(in the rows, 128 means zero)
Each path below is one point turned by a fixed rotation once a step. After each direction that follows a path, write how fast that rotation turns it, in degrees a step (0 if it stays still).
Each turn is a multiple of 5 degrees from 10 to 175, or 0.
Each row of a path follows its step; steps can be skipped.
Path 1:
step 3: [125 126 134 138 130 126 122 120 127 136 125 123 120 118 120 128 123 124
 140 124 139 123 127 123 139 118 126 139 121 121 132 138 118 131 128 120
 121 119 121 121 127 137 141 130 118 136 119 130 122 129 130 127 132]
step 4: [136 136 137 127 137 116 129 135 122 134 137 135 128 129 131 122 130 134
 126 131 126 125 142 127 118 142 120 135 122 135 134 128 119 140 129 118
 134 127 134 132 126 135 119 126 131 129 132 117 140 121 128 124 133]
step 5: [119 126 125 136 127 124 131 116 127 130 115 126 134 125 119 119 140 118
 119 135 134 128 128 133 132 117 113 126 132 131 133 139 120 129 134 132
 130 122 119 118 131 128 132 127 132 143 120 131 131 122 125 128 127]
step 9: [127 137 124 133 137 135 132 133 128 120 124 132 125 111 126 132 143 125
 123 135 133 127 146 132 130 116 119 136 129 132 135 127 124 140 127 128
 133 132 129 130 139 132 120 135 125 136 128 129 136 133 133 118 130]
step 26: [131 123 140 137 120 129 124 122 115 124 120 119 122 120 122 121 133 123
 130 134 133 124 130 123 128 128 127 132 115 130 130 126 141 138 133 121
 115 123 123 126 121 127 141 127 118 128 126 124 124 126 129 113 136]
step 34: [112 129 125 132 122 120 124 138 127 123 136 128 125 122 131 131 122 122
 123 131 132 128 141 135 137 127 123 135 112 119 134 137 115 128 140 125
 127 127 132 135 127 136 139 129 133 122 134 123 126 140 126 129 127]
step 35: [129 138 125 135 130 125 128 117 125 136 124 127 125 131 122 121 129 133
 139 142 125 130 127 123 129 141 114 132 120 143 127 132 134 119 127 116
 125 128 133 120 129 123 129 127 127 135 130 123 136 128 147 126 130]
Directions:
[128 130 128 128 131 130 125 131 129 128 128 126 126 125 129 126 130 128
 129 125 127 126 125 128 129 129 131 129 131 129 127 127 128 128 130 128
 128 125 127 127 127 130 132 128 126 125 127 127 128 130 125 129 131] | 95
[126 129 124 127 128 127 129 125 126 128 124 126 129 128 125 127 129 129
 128 127 124 128 128 127 128 129 130 131 131 126 130 128 132 127 128 128
 127 126 131 124 127 130 128 128 128 131 126 129 127 127 129 123 127] | 155
[128 129 130 126 128 128 127 127 129 127 127 128 130 125 126 132 131 123
 128 129 128 131 128 126 128 127 129 127 127 133 130 128 127 127 128 130
 125 126 127 131 127 126 131 131 126 131 125 129 129 129 129 126 127] | 170
[129 127 131 127 130 128 126 130 125 127 127 128 130 131 127 128 125 128
 127 132 127 126 123 127 126 132 129 130 128 130 127 126 128 126 126 126
 128 128 128 129 128 129 125 127 129 128 127 129 132 130 127 127 126] | 175
Path 2:
step 2: [135 129 125 127 121 133 120 115 122 116 127 126 110 127 127 137 129 122
 136 123 124 128 126 131 131 128 121 119 122 128 128 131 136 129 135 132
 142 134 120 132 124 130 131 131 115 118 120 128 134 149 126 130 135]
step 6: [136 133 124 131 138 134 123 126 131 126 128 125 128 124 135 141 122 110
 137 130 130 129 119 123 126 129 122 137 124 113 128 120 124 128 128 125
 128 133 111 139 132 130 129 114 122 123 133 130 139 135 122 121 138]
step 8: [113 126 135 131 121 144 122 123 119 136 141 127 126 129 122 129 120 127
 135 126 115 134 127 131 127 125 135 134 124 122 130 119 121 125 129 120
 132 134 131 134 124 126 129 131 135 124 116 134 135 142 139 139 121]
step 9: [126 118 121 122 128 144 123 142 127 131 125 136 117 118 132 133 127 143
 144 125 116 136 123 120 126 129 130 130 116 124 119 124 120 126 123 134
 129 125 129 129 117 124 123 129 130 121 130 121 128 135 132 121 132]
step 21: [132 126 125 123 122 126 129 137 128 138 125 130 113 132 120 143 119 142
 128 119 127 127 138 134 131 126 117 133 140 131 119 127 126 130 128 129
 136 127 132 148 135 131 129 128 140 133 134 136 135 129 130 131 130]
step 22: [121 130 129 133 142 127 127 135 128 128 138 132 124 132 123 121 118 127
 134 128 127 120 127 128 127 132 122 138 134 133 119 128 124 133 128 150
 119 131 122 142 112 132 137 123 137 130 132 141 128 132 129 129 123]
step 30: [126 123 132 123 128 125 118 134 124 130 122 138 118 127 124 129 125 131
 125 128 119 138 130 124 132 119 129 136 122 135 127 129 142 140 119 124
 139 123 129 138 119 124 135 137 136 125 133 127 131 150 134 135 132]
Directions:
[125 127 127 128 128 128 128 127 129 130 127 129 127 125 127 123 126 128
 127 128 130 126 130 131 128 127 130 129 127 125 129 126 128 126 125 129
 129 130 128 126 132 125 129 129 126 132 124 128 128 129 125 129 128] | 90
[126 128 125 129 130 124 131 127 128 129 131 128 129 130 131 127 130 127
 127 126 129 128 127 128 129 129 130 126 129 127 125 127 129 127 129 131
 126 127 129 133 129 125 127 125 129 128 129 129 130 127 127 127 131] | 65
[127 129 127 128 129 130 130 133 127 125 127 130 129 127 127 128 128 127
 128 129 129 127 128 127 129 127 132 129 125 130 128 123 128 129 127 129
 125 127 126 126 128 128 132 128 130 127 130 129 127 129 126 126 132] | 135
[127 128 128 125 126 127 128 129 126 129 126 128 129 126 131 129 133 130
 129 127 129 129 131 130 131 128 126 128 127 130 128 129 129 129 128 128
 129 129 130 129 131 131 130 129 131 130 126 129 127 128 130 123 129] | 155
Path 3:
step 0: [135 117 124 126 123 124 130 127 127 129 133 126 125 121 121 128 129 124
 135 126 131 133 138 131 129 121 112 122 139 135 140 121 133 129 127 139
 124 123 131 118 126 125 141 118 129 121 126 123 128 118 129 126 130]
step 1: [136 124 131 135 128 128 133 122 137 129 121 124 128 144 128 118 127 135
 121 118 128 118 125 119 135 130 133 136 123 134 125 122 137 121 119 129
 123 124 131 132 120 141 137 124 128 129 133 124 127 129 132 124 124]
step 7: [123 129 131 117 123 129 119 130 128 121 129 125 126 127 131 130 139 127
 122 142 133 126 137 136 118 135 119 112 130 133 136 134 140 129 136 130
 128 122 136 140 123 124 135 126 125 129 126 131 129 126 129 131 128]
step 30: [128 130 110 124 129 123 122 127 128 114 122 128 129 124 117 126 130 137
 125 135 130 136 127 127 124 122 125 116 138 130 136 128 135 131 130 129
 128 132 126 129 120 119 136 126 123 133 132 136 128 122 143 122 132]
step 32: [131 133 133 133 129 131 125 134 123 133 137 127 128 130 127 117 136 130
 126 133 124 131 125 129 132 140 125 128 117 124 119 130 129 140 138 137
 136 136 129 135 117 136 134 121 133 129 126 128 125 121 124 113 131]
step 34: [127 128 125 126 126 119 139 131 134 127 127 130 134 122 123 126 127 125
 133 116 121 121 127 138 129 130 133 125 139 123 134 132 128 130 121 135
 122 115 119 140 127 118 133 121 131 132 119 122 118 122 134 122 128]
step 35: [134 120 129 127 133 131 123 124 129 125 129 121 132 130 132 114 133 116
 132 126 121 124 118 117 130 116 120 120 126 141 129 135 125 126 116 128
 131 130 129 119 127 129 141 125 133 132 139 126 127 127 126 128 133]
Directions:
[124 130 125 128 130 131 126 131 130 129 127 128 126 128 128 130 126 127
 126 129 130 127 130 130 127 129 128 128 130 126 131 127 127 130 129 129
 125 129 126 129 128 125 130 125 125 128 127 130 128 131 125 129 129] | 95
[130 128 128 127 130 127 131 128 130 125 130 129 127 130 128 129 130 129
 124 129 126 129 129 126 129 129 131 129 130 129 128 130 129 126 126 124
 126 128 130 129 127 126 128 126 124 127 125 127 125 128 130 128 125] | 110
